In the rows, zero is written as 128.
The same turns and mirrors carry the whole set onto itself and the rows of a family onto each other. Which other rows belong to the same family as each row named below? List them in the order they appear above.
These 21 rows form 7 families of 3 rows each.
K950: [105 136 115 100 133  99 128 116 157 124 127 163 104 103 115 126 154  94
 141 140 119 155 131 111]
K242: [146 135 139 166 133 106 115 145 129 155 126 126 152 139 172 144 121 141
 176 125 157 106 130 163]
K346: [124 164 118  89 129 108 121  98 172 129 118 145 115 108 131 130 158 103
 133 131 128 144 103 113]
K502: [107 141 123  97 124 117 115 100 155 135 128 151 102 121 127 121 152  81
 120 141 120 153 119 102]
K508: [112 139 126  87 139 119 123  99 160 123 124 156  93 109 130 124 147  96
 134 144 138 146 108 114]
K279: [104 130 130  87 130 126 130 110 141 120 129 163 101 120 125 127 167  92
 138 145 109 142 101 117]
K871: [138 128 105 129 115 170 113 132  76 104 115 114 119 134 115 128 106 144
 102 123  85 133 139 149]
K573: [136 134 142 147 138 109 133 149 134 144 118 109 172 137 166 146 126 136
 172 124 171 109 125 140]
K359: [113 147 127  99 131 104 128 117 163 132 125 167  95 105 126 110 156 104
 130 128 119 140 119 105]
K148: [138 145 122 158 132 107 136 151 128 164 125 122 152 136 172 137 116 148
 164 121 169 105 132 150]
K531: [151 122 100 133 104 162 118 121  80  96 121 113 102 116 117 116 119 140
 124 132  79 138 149 139]
K620: [160 117 115 124  99 167 113 125  88 101 128 119 123 114 118 131 101 136
 105 135  89 110 147 156]
K142: [117 156 120  99 125 106 132  98 159 143 139 163 108 120 141 134 153  94
 135 142 127 149 109 107]
K230: [151 148 149 157 148 121 121 167 131 135 132 109 157 126 174 136 134 150
 171 129 147 105 135 153]
K347: [141 134 154 149 126 123 136 158 130 139 128 110 170 127 171 143 110 153
 173 120 149 111 131 152]
K249: [142 132  91 131 107 159  93 129  85 109 124  99 106 119 126 127 115 132
 119 131  70 132 134 149]
K738: [139 132  98 129 101 155 116 120  79  93 124 112 130 107 116 132 110 145
 111 137  82 114 137 152]
K301: [151 127 119 152  98 173 111 117  84 103 116 113 124 132 128 132 118 160
 106 129  96 121 141 136]
K20: [129 137 143 162 141  97 132 142 132 154 128 112 157 131 163 125 109 149
 180 135 157 122 109 135]
K521: [151 128 111 137 116 167 119 133  70 103 123  97 119 126 116 117 110 138
 116 137  91 114 150 140]
K579: [142 134 139 167 140 106 125 158 133 135 145 113 161 144 162 142 117 148
 169 130 166 114 126 142]

Which other rows belong to the same family as K230? K346, K249
Which other rows belong to the same family as K508? K871, K579
Which other rows belong to the same family as K359? K242, K738
Which other rows belong to the same family as K950? K148, K620

The same turns and mirrors carry the whole set onto itself and the rows of a family onto each other. Which other rows belong to the same family as each row named below? List them in the order they appear above.
These 32 rows form 4 families of 8 rows each.
K908: [122 115 138 122 115 174 148  95 136  99 136 101 158 101 132 142 148 119
 112 113 109]
K628: [141  92 117 124 114 120 150 143 139 102 144 140  92 131 148 136 124 100
 156 154 108]
K471: [135 144 134 153 137  95 112 156 111 153 117 157  98 156 132 112 106 138
 162 135 146]
K535: [ 86 112 128 154 117 136 112 155 107 107 123 140 126 114  97 139 152 131
 124 167 132]
K6: [132 120 129 141 120 174 162 111 158 109 128 109 145  96 132 140 137 113
 103 108 111]
K986: [124 136 124 170 147 161 141 140 135 107 147  81  98 155 126  95 125 128
 136 127 133]
K846: [125 116 138 134 123 176 154 112 155  85 140 101 150 108 135 143 128 116
 112 108 130]
K481: [136  96 124 120 115 118 148 156 135  90 115 133 105 140 144 129 123  98
 153 162 107]
K745: [ 84 121 111 158 106 123 112 154 103 109 131 124 132 115 111 136 162 130
 111 142 135]
K165: [152  86 124 111 100 120 146 138 136 108 133 125 113 127 141 128 120  93
 156 159 105]
K872: [125 145 123 165 140 157 146 135 124 114 128  96  90 156 118  85 120 121
 156 118 153]
K377: [129 111 150 102 106 111 116 118 124 132 117 157 167 102 142 164 123 146
 122 130 105]
K9: [107 135 122 178 132 160 158 126 133 109 136  98 100 152 123  93 126 124
 162 135 132]
K886: [173 148 144 121 136 132 148  97 140 145 128 116 130 142 168 114 100 126
 150  83 122]
K571: [158  98 120 124 107 137 150 148 139 100 119 139 106 137 165 137 130 109
 155 157 108]
K504: [176 143 160 119 149 145 146  95 143 145 126 137 124 141 157 119  99 123
 161 108 115]
K169: [174 142 148 115 132 131 150  96 156 134 118 128 126 159 155 131 105 135
 165 101 117]
K764: [133 125 147 105 104 109 119 110 112 144 105 175 158 102 140 160 127 130
 139 122 120]
K4: [117 147 129 186 143 152 146 119 121 112 131  89  89 145 137  97 120 121
 146 127 139]
K196: [169 147 155 122 138 150 145  93 152 133 126 124 130 155 145 120  87 128
 143 101 102]
K897: [ 81 115 124 153 112 138 111 156  93 111 128 126 132 100 106 119 139 132
 112 147 141]
K331: [112 116 137 132 113 163 145 105 165  95 125 114 150  99 123 130 142 111
 100 104 127]
K935: [102 172 148 158 147 149 116 114 112 140 114 128 144 131 119 122 126 171
 121  91 152]
K936: [119 160 148 148 131 151 115  97 115 156 129 120 154 117 116 120 120 170
 125  86 153]
K432: [130 141 133 134 123  91 107 141  95 161 105 153 108 150 125 106 116 151
 164 142 128]
K147: [ 85 109 118 147 109 119 117 158  96 114 122 130 129 101 117 131 159 137
 134 148 156]
K123: [129 143 144 137 134  94  96 140  87 145 128 151 110 161 135 115 122 138
 169 142 140]
K551: [142 117 143  93 111 119 113 132 126 144 125 171 165 110 131 159 140 131
 126 123 112]
K631: [121 170 155 152 141 149 108 108 107 154 113 120 164 125 119 120 134 153
 117  96 144]
K441: [ 99 163 151 150 146 131 110 104 110 152 133 119 151 119  99 115 123 149
 119  93 147]
K617: [148 122 150  91 116 109 102 127 116 138 112 157 159 107 138 159 120 142
 113 114 125]
K869: [143 141 135 137 134 105 116 147  85 153 122 141 107 160 138 119 105 154
 177 144 130]

Which other rows belong to the same family as K908? K471, K535, K986, K886, K571, K764, K441
Which other rows belong to the same family as K169? K846, K481, K872, K377, K897, K936, K432
Which other rows belong to the same family as K9? K165, K196, K331, K935, K147, K617, K869

The same turns and mirrors carry the whole set onto itself and the rows of a family onto each other. Which other rows belong to the same family as each row named below? List them in the order they appear above.
These 32 rows form 8 families of 4 rows each.
K603: [107 147 145 115 121 117 129  75 115 117 182 117  94 149 152 137 106 105
 142 153 140 128 156 178  57 108 131]
K826: [140 126 137 113 141  85 118 142  91 120 172  93 127 129 112 116 110 102
 137  74  94 105 180 177 115  93 157]
K465: [109 142 135  96 115 109 128  80 126 121 174 126  91 159 149 107 105 102
 129 125 132 140 141 167  43 109 137]
K38: [131 158  62 128  92  89 117  99 100  79 145 120  61 106 107 145  78  91
 153 118  80  76 150 137  66 110 101]
K184: [103 145  53 128 105  88 123 103 120  77 160 118  73 102 114 143  69  71
 157 115 104  69 143 135  92 112 103]
K247: [119 144  65 149  89  64 115  99 107  89 162 126  59 100 130 139  63  88
 140 111  84  86 169 151  71 110 103]
K983: [128 129  71 138 129 117 147  81 106 108 157  98 119 127 146 149 115  57
 141 101  68 118 180  82  84 111 169]
K799: [ 93 140 133 105 120 117 131  79 111 129 180 117  89 140 129 120 124  89
 116 137 135 145 144 175  61 121 127]
K41: [149 121 136 118 142  89 121 136  96 133 160  82 120 143 127 119  88  82
 137  85 112 113 183 184 124 118 145]
K59: [105 132 136 131 114 116 127  93 129 126 199 120  83 139 149 116  97  76
 117 128 131 142 143 185  56 116 128]
K632: [116 149  65 133 105  74 116  92 105  92 155 114  67 115 126 153  50  84
 169  98  95  65 149 129  76 117 113]
K96: [120 130  59 139 104  72 112  95 103  77 152 126  73  94 124 158  80  98
 151 104  72  75 153 125  84  94 110]
K698: [144 130 142  96 137  90 123 146 113 130 171  97 120 157 116 133  91  92
 162  80  97 104 164 177 114 115 147]
K68: [145 123  85 149 123 103 146  72  84  93 165  91 121 129 148 140 123  49
 138 105  71  91 156  87  91  90 160]
K545: [108 152  74 144  89  82 126  86 107  92 152 116  63 107 128 159  64  82
 145 114  90  62 155 135  83  86 106]
K384: [119 137  59 126  94  67 110 115 106  80 167 116  54 114 133 142  79  93
 149 115 100  66 145 123  73 113 108]
K792: [ 95 134 130 108 111 119 119  65 134 137 160 121  98 146 145 133 106  79
 126 124 136 136 158 179  55 109 131]
K972: [130 127  67 140 122 114 161  82  68 109 167  92 122 113 143 113 119  59
 146  94  78 104 173  90  89 108 145]
K421: [138 123 153  98 141  86 114 143 109 116 162 101 118 135 126 139 102 102
 136 105  96 115 176 192 120  94 133]
K958: [109 132 156 108 139 117 123  70 127 107 185 119 100 142 151 117 115  91
 129 131 114 137 147 189  64 104 131]
K326: [113 146  57 152  94  77 125 102 120 104 171 134  66 104 114 137  66  93
 157  92  95  80 150 125  70  97 115]
K152: [127 126  77 143 116 101 148  90  80 100 166  86 111 128 144 138 127  50
 129 117  72 118 162  75  74 111 149]
K337: [147 129 152 108 133  96 114 144 101  95 173  78 125 157 107 134 104 103
 137 100 101 102 172 172 112 104 148]
K605: [135 130  78 137 125 105 151  65  88  83 161 106 111 118 156 130 119  57
 154 114  49 105 169  89  75  97 133]
K264: [139 130  84 135 132 112 146  79  74  98 157  94  93 144 158 131 113  67
 145 105  66 109 181  76  77 118 154]
K319: [140 127 148  88 129  94 123 152  83 114 163  89  99 140 116 123 104 100
 154  91 105 119 166 166 126 109 149]
K343: [157 122 133 100 135  98 127 134 111 119 168 101 127 144 115 137 107  94
 131  88  90 108 159 187 129 109 160]
K763: [ 94 148 135 125 128 114 141  80 114 125 190 138  90 133 150 105 106  94
 140 132 128 131 147 182  52  93 121]
K987: [105 151 135 111 116 120 148  71 133 124 173 127  83 140 139 122 110  89
 126 141 118 134 144 196  77 113 124]
K335: [152 124  73 141 120 114 149  85  83  99 150  95 114 129 153 142 132  75
 162 112  58 109 152  93  70 112 158]
K655: [139 114 145 106 131 105 116 149 106 113 168  92 117 146 106 135 102  62
 154  87 104 110 158 172 131 105 139]
K351: [148 109  79 158 133 101 151  81  71  93 169  98 119 129 165 121 114  57
 146 103  61 115 165 104  85 116 152]

Which other rows belong to the same family as K958? K96, K421, K605
Which other rows belong to the same family as K351? K826, K247, K763
Which other rows belong to the same family as K335? K603, K38, K337
Which other rows belong to the same family as K632? K799, K698, K152
Which other rows belong to the same family as K465? K384, K264, K319
Which other rows belong to the same family as K343? K68, K545, K987

The same turns and mirrors carry the whole set onto itself and the rows of a family onto each other. Which other rows belong to the same family as each row named below? List them in the order they appear above.
These 30 rows form 6 families of 5 rows each.
K614: [124 104 164 112 158 131 141  82 102 163 106 156  66 161 147 122 146 115
 129 164 162 154  91]
K749: [149 121 142 115  98 123 107 153 139 142 110 160  54 148  97 111 130 159
 160 116 117 133  69]
K601: [129 143 145 156 105  48 128 121 115 126 116 151  89 164 108 120 163 121
 151 116 127 112 130]
K202: [104  97 165 120 155 125 151  80 102 151  97 150  73 145 151 120 156 130
 139 147 174 153  90]
K768: [ 54 119 128 149 122 137 119  88 117 140 133 155 108 177 111  91 150 129
 126 114 125 126 104]
K64: [153 118 157 113  83 124 114 141 128 150 113 158  57 134  77 120 130 142
 158 117 109 137  66]
K974: [153 117 152 100  89 103 114 141 119 136  99 153  62 143  95 107 128 153
 152 119 113 143  60]
K819: [118 135 141 171 101  61 136 143 114 126 111 140 102 168 104 109 174 116
 140 114 133 141 134]
K776: [117 102 173 112 164 125 146  85 103 163 107 160  84 162 151 133 150 124
 133 154 165 146  90]
K704: [ 56 110 147 138 118 143 119  82 134 134 130 157 117 175 105  96 132 128
 128 131 120 132 115]
K323: [134 124 157 127 129 116 155 126 134 167 129 181  75 141  74 138 127 120
  99 111 154 205 115]
K243: [129 130 152 166  90  49 124 122 118 133 106 146  92 166  95 118 182 129
 152 111 130 132 114]
K586: [110 148 154 162  95  59 137 128 118 122 117 148  75 166 118 118 174 114
 151 123 127 137 135]
K777: [121 108 158 141 126 124 163 122 150 178 122 162  76 138  81 151 130 118
  99 112 161 196 104]
K802: [113  97 178 124 152 114 139  77  93 173  99 160  82 155 150 120 153 122
 124 148 170 150 105]
K892: [ 53 121 136 151 136 133 117  88 122 138 138 153  99 178  99  84 141 127
 125 123 131 122 109]
K95: [ 64 107 141 135 116 148 130  92 128 133 132 152 110 180 126  88 126 129
 130 111 132 117 100]
K833: [123 138 139 155  94  46 122 127 118 133 109 149  89 156 105 113 169 126
 147 123 128 125 138]
K839: [156 122 161 116  91 112 118 148 120 161 104 169  67 124  90 119 125 148
 157 115 123 135  56]
K240: [129 106 154 143 130 125 159 110 136 181 128 188  78 142  71 131 127 121
  95 105 155 194  92]
K39: [158 128 156 116  91 131 107 144 128 145 111 163  74 136  83 119 128 143
 155 104 105 136  73]
K752: [148 117 166 108  78 117 106 133 135 156 106 155  65 135  89 129 123 157
 146 102 119 146  65]
K671: [118 141 143 172  89  54 134 132 119 133  98 155  82 152  95 113 166 124
 136 112 132 120 128]
K311: [128 107 159 141 124 116 145 124 155 169 142 164  76 145  68 128 121 111
  86 111 147 192  88]
K823: [126  93 185 125 171 107 154  82 103 156 106 144  72 153 145 128 147 127
 135 143 156 160 102]
K136: [130 109 149 124 138 108 153 131 145 165 140 173  77 147  59 138 139 112
  98  98 159 187  98]
K608: [131 115 164 142 135 120 154 121 141 163 135 180  68 140  72 141 128 128
  94 110 163 194 106]
K299: [ 53 115 136 153 108 135 123  90 111 152 123 150 105 178 110  92 134 132
 136 125 125 111 101]
K356: [135  91 167 115 160 117 130  75  92 150 114 150  80 150 147 138 147 125
 130 146 158 160  93]
K369: [ 56 113 129 153 109 123 121  92 130 138 137 155 118 177 109  86 143 132
 137 123 148 121  93]

Which other rows belong to the same family as K839? K802, K240, K671, K299
Which other rows belong to the same family as K823? K974, K819, K95, K311
Which other rows belong to the same family as K356? K749, K704, K586, K136
Which other rows belong to the same family as K601? K614, K323, K892, K39

The same turns and mirrors carry the whole set onto itself and the rows of a family onto each other. Which other rows belong to the same family as each row named below? List them in the order they appear above.
These 30 rows form 5 families of 6 rows each.
K812: [112 132 108  89 103 111 111 157 120 122]
K13: [108 117 132 117 108 124  98 169 117  98]
K156: [130 113 123 153 150 117 171 120 162 132]
K176: [147 100 125 109 163 100 129 155 178  98]
K602: [123  82  92 137 149  99 116 143 148 133]
K965: [153 126 133 104  97 105  97 164 118 110]
K832: [118 112 122 147 111 137 167 152 114 140]
K789: [138 131 119  88  98 119 110 165 124 134]
K31: [144 113 149 170 149 100 159 152 167 118]
K767: [120 146 144  99 105  92 137 158 146  80]
K478: [154 130 137 109 134  83  99 139 171 104]
K29: [139 130 124 143 150  82 172 154 170 135]
K525: [120  90  98 134 152 106 120 170 148 149]
K733: [110 120 107 150 108 126 162 137 106 120]
K588: [133 108 102 143 147  76 129 133 122 149]
K312: [133 109 148 167 140 103 154 123 170 122]
K480: [118 117  92 126 137 107 125 156 136 167]
K400: [117 144 118 151 102 108 146 156  97 124]
K649: [123 156 159 125 107  97 149 154 140  85]
K117: [145 127 126 101 124 104 135 137 194 107]
K991: [114 107  94 148 106 123 130 137 106 124]
K855: [131 114 141 149 154  90 133 119 176 132]
K122: [133 127 174 130 110 106 142 154 158  80]
K980: [171 121 132 108 152  90 111 156 162 100]
K701: [174 131 145 109 151  96 143 147 163  98]
K470: [122 113 141 153 116 118 130 153  97 148]
K679: [146 163 155 123 110 115 155 160 129  94]
K952: [122 103 107 159 158 109 135 169 139 148]
K937: [148 134 140 118 110 140 144 159 148  74]
K921: [133 125 131 105  84 132 129 173 121 128]

Which other rows belong to the same family as K789? K525, K733, K312, K649, K980
Which other rows belong to the same family as K31? K812, K602, K832, K478, K679
Which other rows belong to the same family as K701? K767, K991, K855, K952, K921
Which other rows belong to the same family as K176? K156, K965, K480, K400, K122

